The rows of R fall into 4 groups, which share some directions, and each row is roughly a mix of its group's hidden directions.
R, 164 rows:
[[-24  23  10  11 -35 -14  24 -37  23  29  -2]
 [-44 -14  29 -13  34  -3  -8 -24 -17 -21 -18]
 [-17   5 -62 -19  -2  -9 -29   6  15 -15 -13]
 [ -9  32 -23  11 -25   0 -49  25  25  -1   2]
 [-41 -17 -18 -20 -37   6 -28   0  19 -25 -13]
 [-12   9 -10 -33   1 -18 -19  18   0  29 -53]
 [-35 -16   1  19  13   4  -5 -22  19  37  42]
 [ 14  14 -22 -10 -21 -25  39  19 -18  19 -39]
 [ 12 -20 -30  15  31   6  22 -12 -11  16  48]
 [ -2   7  -6  11  44 -11 -32   5  34  36 -14]
 [  1  -7  42 -12  41  18  45  -2  -7   1   0]
 [ 22 -33  37  43  -5  21  -5 -16 -18  11  -7]
 [ 29 -18 -14  -2  16  25  35  23  -7 -44  -4]
 [ 10  -7 -32 -20  -9   2  16   3 -32  22  50]
 [ 11 -22 -21 -36  22 -41  -5  10 -19  22  23]
 [-50 -14   9 -42  -7 -13 -22  -7 -17  10  20]
 [ 29  28  29  39   2  18   6  -7  -3  15  37]
 [ -4 -11 -39 -21 -36 -31 -28 -19 -20  10   7]
 [ 25  32  21  14 -33 -27   8 -12 -17 -18 -32]
 [  5   7  -8 -46  14 -45 -17  20  21  18  -9]
 [ -6  49   6  13  29  15   8 -34 -11 -11 -29]
 [ 25  -8  35 -15  -2  -7  37   8 -38   8  31]
 [ 11  43  31  38  21  -4 -30  -2  10 -10  -3]
 [ -2  13 -29  -8   1  -9 -20  21  -5 -62 -13]
 [-10   8  60  19 -25  16 -13  16   3 -16  20]
 [-47 -23  40  -1  -3   3 -18  26   6 -24   8]
 [-37  -1   6 -29  25  -5  18  20   4  -8 -48]
 [ 16   0  17  12 -53 -29 -12  11  -7  16 -34]
 [-31 -23 -24   9  -5 -19  26  -5 -36  14  37]
 [  7  -2 -32  -9 -27 -10 -19  26  25  40  28]
 [ 16  14   4  28  36  -3   5 -10  25  37  37]
 [ 42  31  11  -2  34   3  12  -4  10 -17 -38]
 [-15 -23  40  21  17  48 -18 -12   5   2 -11]
 [ -4 -22  11 -10 -15 -11 -47  23 -11 -32  32]
 [ -8 -49 -18 -11  14  24 -10  -7 -30  12 -35]
 [  1  30 -42  15   1  19  16 -27   2  25 -34]
 [  6  -9  49   8 -38  41  12   1 -10   6  -7]
 [  3 -32   8  12  15  50  15 -29 -23   2 -21]
 [ 26  26 -20  -1  23  -6  23  -5   6  38 -41]
 [ 18 -34  18  -5   4  10  45 -18   9  41  -1]
 [ 32 -48   3  31  12  15  -1  35  -1 -10   8]
 [-15   4  27  21  28  24 -19   3 -10   6  52]
 [ -3  33 -12  14 -52  29  -1   2  12  19  23]
 [ 10   3  50  19 -33  34  -4   1 -20  -3 -20]
 [-10  10  27   3 -36 -42  -4  13  34 -17 -22]
 [-29 -19 -32 -10 -19 -13  48  18 -19  14  -2]
 [  7  -3  19 -40  32  -3 -44  -8  -3  -3 -30]
 [ 25  26   0  10  12 -15 -18 -22 -24 -36 -41]
 [-43  12 -15   8  55  15  -3  -5  14 -15  -3]
 [ 10 -17 -24 -12   2  30   5 -10  40  38  29]
 [ 26  42 -23 -18  22  15 -15 -19  20  28  16]
 [-21  12 -13   5 -14  38  -3 -11  52   9 -26]
 [ -3 -41  19 -37 -13 -25 -14  18  -8 -30  21]
 [  3  16  22 -33  49  -5 -32   6   1  27   0]
 [ -1 -35  32   6 -13 -20  -1 -15  -3 -53  -7]
 [ 24   2 -13  41  15  27  18 -14  -7   7 -46]
 [-13 -38 -10 -10  -7   4 -34  -8  -7 -29 -45]
 [  4  29 -16  -8  -1 -12 -48  -6   9 -47  -8]
 [-11   5  23 -55  30  16  33  -7  -2  11  -1]
 [ 35  19  -2   1  48 -21  -1 -23 -18   4 -28]
 [-51 -39   9  16  15   7  28  -3  12   2  18]
 [ -2 -28 -14  -7 -20  -6 -49  33 -26   9  15]
 [ 34  20  10  19   3 -11  -6  26 -38 -10  41]
 [ 11   6 -14  16  54  17  39 -13   4 -17 -13]
 [ 38 -12  24  -8  45  12 -32  -8  12  -9 -16]
 [ -2  14  14 -37  37  -6   3  18   1  42  28]
 [  9  42   2  -4 -20   0 -44   1  -4 -39 -16]
 [ 18  12  10  17  65   6  -8  20  13   9 -16]
 [-11 -47 -33 -13  26   3  11  -3 -15  35 -14]
 [-22  21  22  -3 -18 -31 -28 -45  -5  24   3]
 [  4  48  -5 -17  25  31 -25  -8  -1 -28  18]
 [  5  10 -10  31  34 -27 -39  25  29  -3   4]
 [-28 -21  -8 -28  18  15  11 -35  -7 -28  35]
 [ 35  35 -11  52   3   7  -6 -16   4  14 -15]
 [ 38   3 -42  -6 -30  -6  -2  21 -24  27   8]
 [ 13  20  43  21  -7 -25 -41 -18   0   3 -21]
 [-19  10  19   9  15  45  23 -39   0  13 -27]
 [  5  51  12 -30 -24   4 -22   7  -2  33  -9]
 [ 11 -22  45  18  21  -1 -20  -7  33  17 -29]
 [ -3  12 -25  39   6 -24  35  10  21   7  37]
 [ -7  11  -1  22 -66  10 -20  11   4   3  20]
 [  8 -33  28  -2  29 -19  30  -9 -38 -20   1]
 [  1  20 -32 -38  11 -34 -29  -4 -24  16  15]
 [ 13  16   6 -19   4  31 -12 -18 -11  26 -55]
 [-32 -14 -19  -9 -51   6 -11  34 -13 -13  13]
 [  6  34  14   6 -45  25  24  23 -15  25   0]
 [ 10  42  -2 -29 -11 -10 -36 -32   8  27  -4]
 [ 14  -9  -4   1 -30  32  -7  19  -2 -56  18]
 [-24  12  30  28   6  41  19 -32  11  -1 -20]
 [  5  24  -4 -20  -2 -37 -30  -3   4 -52  -7]
 [ 15  22  -3   9 -22  32 -25  -7 -26 -48   9]
 [ 13 -17 -34 -39  16 -16 -22  -9 -30 -21 -21]
 [-17 -21 -56 -27   1  26   2   1 -22 -15   2]
 [ 34  35  38 -16 -13 -23  15  25 -18   6  -1]
 [ 10 -27  33   2  25   3 -44  29  -4   0  25]
 [ 20  23 -21  -3  49  -3  15 -22 -17 -26 -24]
 [ 47  -6   7  27  -8  14 -16  24 -15 -41   7]
 [-28 -29 -15 -45  12 -11  14   8 -17 -32  15]
 [ -4 -18   0  -8  -9  22   5 -14 -30 -61  16]
 [-18 -28 -27 -13 -15  11  11 -13 -25 -12  51]
 [-44   0 -12   1  26  21 -17   7  27  25  33]
 [  3   4 -39 -33 -26  -1  25   1  11  43  -8]
 [-31 -12  37   0  23   5 -45   0  27  10 -11]
 [ 19 -16 -29  -3   4  25  50  24  -1 -30   5]
 [ 37  21 -20   9 -41 -10   5  -7 -38 -19  11]
 [ 31  34  18  25  -3 -11  15   7  -7  46  20]
 [ 15   1 -27  14  -4  27  23  30  35 -37 -10]
 [ 31  -6  29  19 -35 -34 -10 -28 -18   7 -16]
 [  6  27  -7  27   9 -48  26  11  12 -28  17]
 [ 23 -34 -14  17  10  24 -11 -21 -48 -16   7]
 [-19 -53 -14 -32  30  -6  14  -9 -16  -8 -13]
 [ 10  48 -28   8 -40 -12  24   5  -2  18  11]
 [-34   9 -21 -28 -27   7  21 -39   4 -15 -23]
 [ 29 -32  26   6  31 -21  31  -1 -25  17  11]
 [-21  52 -26 -27  -6   9 -23  12  -4 -23  13]
 [-14 -22  22 -16 -40   5  23  18 -25   7 -39]
 [  5 -39  -7 -23  20  -2 -11 -15 -47 -25 -20]
 [ 27  16  16  16 -15  29  14   8 -44  36   2]
 [-42 -33 -15 -14  31 -14 -27  -9  20   1 -19]
 [ 47  -4 -21  26  -3 -27  11   7 -27  16  28]
 [ 14 -20   6   0 -39 -11  -3 -11   3  58  15]
 [-43 -31   3 -12 -26   0   1 -12  11 -34  31]
 [-10  -6  67 -29  16  -7   4   7  12  -1   1]
 [ -9  21   7  10 -12  -1  67 -24  -2 -11   2]
 [  3  47   5   2 -43  23 -23  13  -2 -25 -10]
 [ -1 -47 -24  13 -23  20  -4 -12 -26 -36  -1]
 [ -6 -30 -29 -14  28 -26 -26  15  32  26  -6]
 [  1  29  -3  -2 -60  30  10   5  -4 -20  12]
 [ -3 -23 -18  34  47  17  10 -26  -1 -15 -23]
 [  7 -33  17 -15   8 -30  -9   0 -25  18 -49]
 [-30 -38 -12 -14   2   9   8   9  39  37  17]
 [-15  24   4  35  -5 -41 -10  15 -44   5   2]
 [ 15   9   9  31  29 -27  -4  -8  38  34  21]
 [-36 -10 -35  -8 -13  -7  46   8  -9  25  13]
 [-15 -20 -20   4 -27 -31 -53  -7  -1 -12 -19]
 [ -7   8 -17  -9  49 -36 -24   2  30   0 -20]
 [-21  26  -8 -10  -8  51 -29   3  19 -27 -10]
 [ 30  32  -6  21  31  -5   2  -8  -2  24  45]
 [-17  12   1 -14  -2   3  35  -1  14 -42  47]
 [  4  10  -5 -15  -9  -3 -41 -30 -32 -22  38]
 [ -6 -45  22  46  15  -1  30 -12 -12  -1   7]
 [-33   6  28  -5   8 -26 -33 -30 -31 -19   6]
 [  9  -3 -47 -21  25 -33   4  -5  15   9 -35]
 [-37   4 -30 -22 -11   3 -11 -20 -15 -17  46]
 [ -7 -22   7  40  48   9   4 -16  13 -25 -21]
 [ 15  48 -27  -7   7  32 -22  -2 -19 -16  24]
 [ 18  32  10 -26 -35  14  14  26 -17 -32  17]
 [ 22  -3  41  41  10  26  28   8 -14  11  16]
 [ -3   6 -12 -34  40 -13  14 -17   7  42 -25]
 [-20  23   1 -13  36  23  31  10  33 -15 -26]
 [-40   9  16   4  44 -14   3 -30  13  30   3]
 [ 35   0   4  29  19  15 -28  27 -14 -36  18]
 [  1 -36   4 -38  42 -32  -1  18  -9 -10  -1]
 [ 24  29  46  26 -12   2  15   6  -4  36   8]
 [ 32   9 -25  16  23  -4 -30 -22 -21 -28  29]
 [-11  39 -11 -23  36 -16   9  -8   7  36 -26]
 [ 12  43  29  10 -32 -19 -19   6  13 -34  -2]
 [ 27 -39  -7  13  21 -14  16 -18 -43   8  21]
 [-20 -32 -32 -12  15 -23 -31  -2  26 -24 -20]
 [ 15 -23 -25  13  34 -13   4   4 -32 -25  39]
 [-15  -1  27  28  25  -5  49  -9  34   5  -1]
 [-29 -46 -10 -19 -12 -12   2  -3   4  39  29]
 [-20  10 -18  -9 -16 -13 -42   7 -42  -9  32]
 [ 17  -9 -16  31  45 -27   5   1  -2 -37 -18]]

In each list below, one row fits none of the groups, and each other row fits one group, some only roughly. Which row is it?
  j_154: [  7  -2  17  36 -16 -34 -12  19 -11  47 -12]
  j_9: [-36  -1  -1  24  41   6  38   7  13  28   4]
  j_845: [-32   0  26  40 -19   9 -33  11  22  22  12]
  j_729: [  2  43   3 -16  24  41 -10 -35  -3  16   9]
  j_394: [ 41 -11  -9  21   8 -16  14  27 -44 -22   1]
  j_670: [ -8  -8  29  16  -2  -6 -64  -5 -15  -9  19]
  j_731: [-33   7  -1 -27   2 -52  15  -6  32 -15   0]
  j_404: [ 10 -30 -33   0 -23  16  -1  -9  -2  14  54]
  j_836: [ 47  -2  11   0 -11 -15 -21  20 -38 -13 -30]
  j_469: [ -5  24  -7 -58  -6  -5  -8  28  -2 -31   9]
  j_184: [-22  15  31 -24  -6   7  44 -24  16  24 -20]
 : j_729
  j_188: [-32  -4  20 -37 -23 -15  37  16  15 -19 -12]
  j_35: [ 39 -25  16  -5 -27  13 -24  -5 -10 -43  12]
  j_524: [-26 -14 -28   6 -31  21  36  34  21   2  -1]
  j_916: [ -2  -6  38  22  34 -33 -17 -22 -13  28 -10]
  j_767: [-14  28  -2 -54 -13 -13 -24   3 -26 -17  13]
  j_681: [ -4   4  -6 -11  35  12  -2  32  -1  -6  58]
  j_599: [ 66 -11  -4  18  15  -2 -23  11 -15  10   7]
  j_471: [ 10  19 -60 -24  21  -1  24  -7   0 -18   9]
  j_505: [-24 -36 -21 -28  28 -33  22  -3  22   1   6]
  j_25: [ 24  -5  -2  56  37   0  20  -3 -20 -10   5]
 : j_681
  j_294: [ 15 -58  10  17 -17  38  -1   9  -7  -4 -12]
  j_665: [  1 -34  24   4 -24  12 -51  15  -6 -27   3]
  j_235: [-28  40   4 -46  18  17 -10   3  27   7  -8]
  j_137: [ 11  23 -25  -4  -8 -41  23   0  19  -9 -45]
  j_606: [-14 -44  15 -35  11  -4  24  -2 -34   4 -24]
  j_139: [ 11 -40  24 -26   9   2 -53  -1  -5 -15  -2]
  j_850: [-54 -16  23  33  20   4  -8  -5   1  12  24]
  j_906: [-17 -13 -32   6   6 -16  35 -30   6  43 -16]
  j_760: [ 11 -30  14  43   6  18 -16 -22  17 -34  22]
  j_39: [ -4  15 -23  29 -43  12  -6 -34 -16 -31  -7]
  j_517: [-20  26  -3  24 -24  24 -30  25  11  -9  39]
  j_858: [-11  38   2 -22  45  29  28   2   2 -18  -3]
 : j_906
  j_913: [ 31  31   3  28 -21 -16 -28 -21 -37   0   3]
  j_772: [ 59  -9   3  19  36   2   6 -14 -17 -17   2]
  j_252: [-24 -36 -31  15  30  19  27  -2  29 -12   0]
  j_783: [ -3 -27  11  -1 -12  42  -7 -18 -46 -26   8]
  j_336: [-51 -10 -17  10  -2  15 -27  16  35 -22   2]
  j_474: [ 14  -6 -36   8  26  -5 -35  18 -22  10  40]
  j_265: [-20 -16   3  -3   7  21  24  45  27  -2  39]
  j_84: [-26   7  18 -41  17  10 -41 -24  -2 -25  -5]
  j_885: [-18 -27 -53 -11  25   3 -25  -7   2   6  26]
  j_882: [-37   4   6 -11 -49   0  19  14 -18  21  27]
  j_277: [ 20  31 -11 -25 -49   6 -20  -1  22  19 -14]
  j_216: [  0  32  39   8  24 -13 -43  20   9 -10  14]
  j_846: [ -3 -29  39  -9 -12 -27  25   7 -14  26 -34]
  j_520: [-24  -7 -14  -4 -28 -27 -37  20  31 -27  13]
  j_248: [-34  16  51  -8   7  26   3  24  15  -7  18]
 : j_882
  j_493: [ 21  -5   1 -11   9   1  46   5 -37 -37  22]
  j_694: [ 21  -9  -4 -18 -14 -47 -41   5 -15  28   8]
  j_678: [ -6  21   9  32  14  31 -12  24  39 -18 -27]
  j_710: [ 11 -35 -17  46   0  27   9  -4 -21   8  32]
  j_699: [-28 -18  16 -28  35  39  22  -5  17  -4  16]
  j_991: [-15  12  14 -41  37 -35 -18  -7   6 -18 -19]
  j_206: [-33   1 -12   7 -33   8   4 -22  36  32  27]
  j_191: [ 33 -16  20  27  31 -13  39  -2   5   5 -29]
  j_279: [ -2 -22 -53  28  31  -4   2 -11 -10 -14  24]
  j_959: [  7 -25  24   3  45  48  -4  -9   7 -16   1]
 : j_959
  j_26: [ -5  48   4 -18 -12 -31  -1 -22  -5  24 -35]
  j_630: [-31   9  27 -19  -4  24 -55  -2   9  14  -1]
  j_587: [ 19  18  25  -5   6  -1  23  10 -43 -46   9]
  j_147: [-19  20  32  -1  27 -35  -8  -5  36 -15 -28]
  j_720: [ 28  27  11 -25  44 -14 -10  21  16  25 -18]
  j_945: [  4 -49 -19  20  25 -23  12 -16  17   3  32]
  j_163: [ -2  16 -58  -6   7   5  15 -32 -28 -12 -10]
  j_871: [33 32 48 14 16 -9  0 28 -4 16  3]
  j_72: [  7  10  11 -21  14 -11 -16  19 -45 -39 -29]
  j_514: [ -1   4  -1  36 -35  32  15  29  22 -24  19]
  j_195: [ 46 -10 -19  17  18  21  -6  -5 -32 -31 -19]
  j_285: [ 11 -17 -55 -19 -24 -16  30  -5   3  21   7]
  j_766: [ -8  -1  27 -13  25 -23  22 -37  10  28 -35]
  j_337: [ 19  26  39  19 -29  30 -10  23  -5  27   2]
 : j_195
  j_951: [ 18  37 -11   7 -17  -1 -23  39 -16 -40  -1]
  j_290: [ 42  24 -36  -7  18  -8 -26  -7   0 -34  -5]
  j_613: [ -8 -27  47  26 -30  10   0 -20   9  11 -29]
  j_481: [ -1  24  13 -19  -9  43  -8  -4   3  48 -24]
  j_167: [-29   7  31   8 -37  -8 -12  16  17 -17  41]
  j_142: [ -9   2 -16  54  13  41  15 -23  -8   9   2]
  j_826: [-29 -20   0 -16  50  17 -23  19  -2 -17  23]
  j_844: [ 18 -34  20  10  16  16  24  -2 -35  41 -12]
  j_275: [ 22   7   9  19 -35 -26  23 -14  14  30 -37]
  j_368: [ -5   9  13  73 -12   8  -6  -8  -2  -2   8]
  j_854: [ 17 -10 -25  26 -33 -23  11  21 -46  -6   7]
  j_640: [  1 -12   4  25 -39  30 -24  27  -6  15  35]
  j_823: [ 24  17  20  45  -4 -33   0  -6  27   5  29]
  j_228: [-21 -23 -14  27  15  -2  38 -22  39 -16 -14]
  j_461: [  0  10  -2 -25  16 -44  16  18   2  47 -16]
 : j_290
  j_811: [ 18 -66  -7  -7  16   4 -19  10  -6 -11 -18]
  j_635: [ -8  35 -29   2 -40 -18  25  23  15  -2  25]
  j_374: [  7  -9 -10 -35  40  -3   4  -3  28  -8 -46]
  j_666: [-19  -1 -50 -35 -15   6 -12 -23 -21  17  18]
  j_21: [ 23 -39 -20 -36  19  -8  -1  20 -30  -1 -24]
  j_381: [-32  24  50 -13 -14 -13  -6   4  24 -24  13]
  j_176: [-16 -13  15  -6  32  -5  17   5  47 -18 -38]
  j_806: [  4   3 -13  41  39  40 -13 -18 -10  21  -3]
  j_639: [-14 -44   6 -23 -10  13 -48  -6 -11   2  25]
  j_741: [-27   1   5 -45 -33 -16  22 -21  -9 -29   2]
  j_118: [-29  40   0   0  -3  18   1  -1 -23 -51  12]
  j_293: [-16 -19  42  33  -8 -23 -24  -3 -25 -19 -18]
  j_221: [ 34  29  -6  22 -13 -27 -14 -19 -43  -5  12]
 : j_176
  j_697: [ 20   1 -54  28  36 -10  17   2  -1   8 -14]
  j_401: [ -4   8 -53  -6  26  -6  38 -16  -6  14  23]
  j_155: [ -6  -2 -12  30  -5  29 -17  39  13 -29  36]
  j_379: [ 34 -48 -18 -30  12   7   0   0   5  32 -10]
  j_50: [-31   7  30  31 -28  -3 -31 -25 -26  11   2]
  j_677: [ 12  28 -16  46 -11  21   4  13  17 -37 -16]
  j_396: [  9  24  33 -26  -1 -32  -7  15 -11  25 -40]
  j_473: [ 47   4   7 -19  -5  37  21   0 -37   8  13]
  j_889: [  1 -43 -38  12   0  43 -20  -9  -4  16  -3]
  j_260: [ -9 -33  28 -34 -18 -17   5  -7 -32  26  21]
  j_450: [  0 -13 -33  -6  12 -48  26  11  36 -12  -9]
  j_36: [ 22   4 -40 -11  -7 -52   3  15  -4 -19 -22]
 : j_473
  j_342: [ 14  20 -59 -15   7 -10  -6  12 -19  26  19]
  j_421: [ 25  15  -2  25 -14 -25 -30 -15  -3 -50  12]
  j_602: [-19   8 -12 -27 -40  24   3  27  26  14  30]
  j_304: [ 10 -10  19  -6  32  -8  33  16  -9 -16 -51]
  j_967: [-51  -3  18   3 -43   0 -21   2  24  15   5]
  j_740: [ -6 -16  26 -14  -1 -21  15 -29  25  34 -40]
  j_673: [ 34 -19 -16   9 -20   4  58   7   9   2 -14]
  j_993: [ 28  22  40   5  -4  10  32 -24 -35  13   3]
  j_332: [-29  49  -2 -20 -18   4 -41   2  13   6 -14]
  j_943: [-29  17   5  -1 -19 -11 -21  15   5 -43 -43]
  j_200: [-23  24   7 -20   3 -36  30  -1  -8  12 -46]
 : j_943
